128 stands for zero in the data rows.
Here are some points, one per row:
[115 116 118 130  97 114  90 135  99 111 129 158 183 155 201 246 134 158 143 178 190 177 145 130 117 106 120  96  90 120 122 101]
[108 125  96 116  98 106 229 178 178  88 114 112 112 103 114  76 104 123 102 105 114 151 105 123 138 207 170 241 246 162 135 102]
[119 115 142 121 168 147 255 178 143  63 126 108  95 123  99  99 112 120 115 126 133 140 181 176 249 197 165 176 199 141 133 120]
[118 110 120 111 101 128  75 115 111 104 141 159 155 164 185 233 104 115 123 111 120 156 212 183 245 182 136 149 139 118 131 114]
[108 125 156 132 205 169 142 132 104  58  97 115 102  95  93  83  65 107  56 109  79  61  61  83  72 131 130 100 120 146 130 164]
[132 137 149 155 233 182 147 135 118  63  99  80 114 105 109  80  69  83 101 124  66  81  85  91  73 119 132 143 146 151 177 151]
[136 131 164 164 164 155 111 100  97  62 116 118  99 106  96 105 212 159 159  84  97 106  93  93 103  83 127  94  89 101 107 100]
[117 138 114 129 119 123 106 125 101 214 147 156 149 159 224 148 137 136 139 163 182 189 153 122 116 107 117  94  95 113 137 129]
[108 133  99 118  95 117  96  96 103 186 132 151 181 170 195 149 136 135 158 154 159 171 120 112 114  96 109  81  92 113 100 127]
[100 117  99 103  72 126 202 177 190 174 122  93 118 107  92  92  97 108  99 170 165 149 173 141 118  97 118  97  68  95 104 116]
[113  95  96  99  89  98 149 157 170 174 110 107 123 124 106  93 181 156 181 142 127 135 103  89  96  84 108  98  91 110 117 107]
[155 145 196 171 230 152 103 120 110  60 120  95 120 103  76  99 130 115 133 168 168 169 132 120 115  87  98  84  92  88 138 104]
[129 140 174 179 158 154 105 112  93  69 111 122 109 100  83 112 189 192 165  95  71 113  96 115  91  80 111  91 102  99 111 107]
[103 101 107 107  94  94  95  89  98 103 130 127 152 138 159 255  86 119  96  94  99  92  77  93  95 143 132 189 200 180 166 172]
[114 107  85 104 108 117  80  98  92  84 135 124 130 135 157 255 114 123 109 101 152 169 219 200 239 159 141 139 146 132 132 123]
[199 163 161 167 136 142  70 101 102  67 122 127 109  93  82  84  79  85  79 101  92  89  71  72 103  89 128  92 112 142 154 140]
[144 130  96 130 102 143 107 108 108 180 165 163 154 160 201 176 165 155 182 160 148 160  95 119  93 100 115 115  92 108  99 109]
[123 127  98 104 108 111 175 154 181 196 151 131 123 121  99 104 159 166 173 157 166 158  97 104 103 102 101 104  91 105 117 134]
[112 112 122 102  92 122 119 121 121 221 130 129 149 147 149 115 178 158 180 146 142 136 101  91  93 100 121 119  69 117 112 113]
[123 120 122 124 118 115 125 141 143 199 170 143 140 132 142 117 248 196 205 111 111 132  94 116 105 117 128 113  96 143 136 137]
[ 97 117 101 129 159 151 177 154 112  44  90 104  95 141  67  94 153 156 189 151 139 120  98 115  90  72  99  93  91 116  88 117]
[111 105 100 109 138 131 197 154 131  38 113 121 124  94 101  91 213 177 183 105 118 115  90 114  88 105 125  98  76 120 111 126]
[128  99 153 129 125 126 255 217 207 132 132 149 113 125 117 111  81  93  96  90 105 112  80 105  93 120 125 156 179 178 204 197]
[106 136 103 117 112 100 176 152 187 212 142 141 123 117  99  95  88 116  96 123 134 107 212 170 234 155 117 148 122 134 125 110]
[102 125 126  98 109 143 126 129 142 252 154 157 155 147 143 102  96 106 103 132 152 163 223 172 162 112 112 110 115 123 119 121]
[ 96 113 111  93  86 100 176 160 180 120 129 114  85 113 109  96 180 175 193 131 118 122  76 104 101  85 124  98  88 113 116 106]
[114 124 111 116  91  98 190 164 180 202 131 130 104 120 100 101 129 125 161 174 159 177 124 121  87 111 106  82  82 121 118 121]
[ 96 133  96  97  88 121  64 123 101 100 117 146 133 115 157 255 106 111 110 101 119  94  93  99  96 161 156 191 222 177 204 175]
[147 147 186 175 199 166 115 112 100  63 106 107 108 114  84 101 140 155 152 133 168 146 115 112  92 104  83  76  92 122  96 120]
[104 130  97 105 104 117  83 113  83 102 119 147 140 147 174 255 116 105 105 147 145 174 221 208 180 127 107 129 108 118 108 117]
[110 143 101 109 112 114  97 123 102 135 144 146 184 168 205 255  99  95  95 102  84  84  76  93  87 142 154 168 178 170 185 192]
[ 99 133 123 115 108 113 121 127 153 194 168 145 131 133 138 112 219 181 212 118 121 108  98 102 101 101 116  97 110 127 123 130]
[126 129 115 121 106 119 135 156 120 203 157 139 141 131 136 117 244 185 195 111 100 106  91 114 106  87 118 108 113 125 133 124]
[113 104 116 127 114 119 111 103 121 230 160 139 170 153 177 120 101 107  98 112 135 124 214 201 206 137 136 124 133 113 120 118]
[224 166 181 132 121 125  53  75  93  52  83 109 105 115  57  72 103 126 106 142 104  95 157 165 194 197 139 151 150 101 102 114]
[102 137 101  94  95 117 181 179 188 170 107 108 119 115 101  90 112 101  88 113 114 107 145 173 227 202 174 172 191 124  85 116]
[139 122 174 175 221 174 123 116 110  61 109 100 116 118  69  85 103 130 114 135 118 110 114 120 163 226 155 215 224 154 122 106]
[104 116 113 111 111 114 101  98 116 207 168 169 190 168 196 135 110 106  84 108  93  95  80 102 105 148 162 209 233 185 184 143]
[124 109 118 100 101 112 182 152 171 150 121 114 117 135  97 117 247 173 184  81 104 114  95 110  89 112 119  96 102 115 123 111]
[115 133  80 123  99 139 211 161 220 202 128 122 113 144 110  92  90 100  82 116  91  84  80  94  76 155 127 167 203 186 187 161]
[112 130  99 118 110 113 140 132 146 223 151 143 150 128 116  95  92 107 122  96 110 101 135 172 206 224 177 202 207 114 124  99]
[132 133 174 178 202 184 130 116 119  66 100 110  78  99  98  86 125 112 112 138 114 100 132 116 171 229 167 229 224 112 122 119]
[124 111  91 110 110 110  93 102 133 195 157 136 167 135 207 141 125 130 138 152 165 156 139  90 104 110  93  76  92  84  99 120]
[122 132 117 100 105 135  95 121 108 134 158 164 167 165 201 232 123 129 145 168 174 165 151 132  98 110 108  94  89  96 111  90]
[ 90 130  83 121 113 137 255 162 169  36 117  93 126 116  75  70  96  89  87 159 147 142 219 161 163 123 114 106  87 102 113 122]
[129 110  97 111  98 116 194 189 213 183 131 113 112 116  94  97  95 139 100 170 180 168 179 152 115 101 135  87  86 104 120 124]
[212 160 196 168 128 116  51  97 102  48  97  94  89 101  85  76 114  96 108 142 101  82 169 172 194 175 117 124 136 119  98 103]
[127 140 142 140 203 146 171 149 117  61 110 132 106 126  96 113 246 189 195 107 111 106 108 117  97  91 113 122  99 117 119 132]
[160 146 179 179 196 143  85 108 109  72  98 116 101 118  88  87  79 106  64  90  93 107  51 109  88 106 134 122  96 145 163 148]
[203 156 165 138 124 102  53  93  80  53 102 118  98 111  78  55  94 109  80 108 109  94 100  79  77 123 134 154 162 149 153 130]
[212 184 192 148 142 142  78  92  88  76  93 102  90 128  95  77  84 110  98  98  95 100  96  85  88 119 143 126 142 159 160 160]
[112 117 107 126 112 113 104 123 128 230 149 153 158 141 187  99  85 137  86 126 123 121 221 186 200 151 115 138 102 121 112 131]
[178 152 147 149 103 115  52  96  88  58 128  93  83 116  79  73  76  79  77  77  93  96  64 102  77 108  94 117  80 128 140 152]
[105 111 118 126 119 120 104 135 106 209 178 174 153 152 167 109 115 106 127 100 129 138 109 130 142 223 181 239 255 153 144 127]
[ 95 101  89 109  93 107  79 100 107  91 126 123 128 121 161 255  91 127 101 130  95  96  76 103  95 150 151 175 208 188 194 182]
[185 146 218 171 213 161  89 121 109  70  95 115  90  84  85 100 102 100 104 138 168 178 164 159 136  80 114 107  76 127 100 109]
Along one direction, these points spread out more than along any other. Take the direction at right angles to it along which they spread out most. Go by this last direction. Where along it does each point below lie, from 0 to 99? 50 is the average, and the first point above lies past it. One standard deviation of the points above along it is 16.
[120 120 100 128  94 125 224 191 190 149 113 122 109  96  97  96  92 100 110 106 118 138 206 183 226 162 140 137 145 121 111 130] 40
[109 118 110 110  97 135  91 107 118 179 162 145 173 157 202 143 158 142 177 160 168 142 113 124 100  98 118  83  93 141 111 107] 62
[116 136 152 156 188 154 157 140 115  56  94 121 105 107  95 105 192 175 201 129 143 118  93 125  90 105 125  84  86 109 135 124] 72
[110 121 126 118 103 113  97  99 110 138 144 161 168 163 204 219 157 130 158 177 179 164 126 116 115  94 119 104  92 101 105 126] 59
[116 117 100 116 106  97  97  85  99 120 127 153 140 152 197 247 119 102 105 157 175 167 207 166 154 121 138  99  87 119 109 109] 47
[215 156 199 160 133 142  66 103 102  58 101  98 128 105  88  72  86 109 105 109 115  96  85 112  86 128 130 160 173 151 154 165] 42
[179 166 200 193 210 154 106 103 118  61 127 107 115 115  66  96 108 111 137 162 155 170 171 133 113  91 135  88  78 124  98 144] 62
[110 116 111 112 118 117  88 112 120 186 165 147 164 175 205 134  96 125  98 110 107 126 193 203 235 162 148 147 145 111 108 140] 32
[113 102  89  93 116 107 114 107 145 223 152 158 137 139 156  90 140 133 140 189 153 158 118 122  95  90 115  94  82 117 107 132] 64
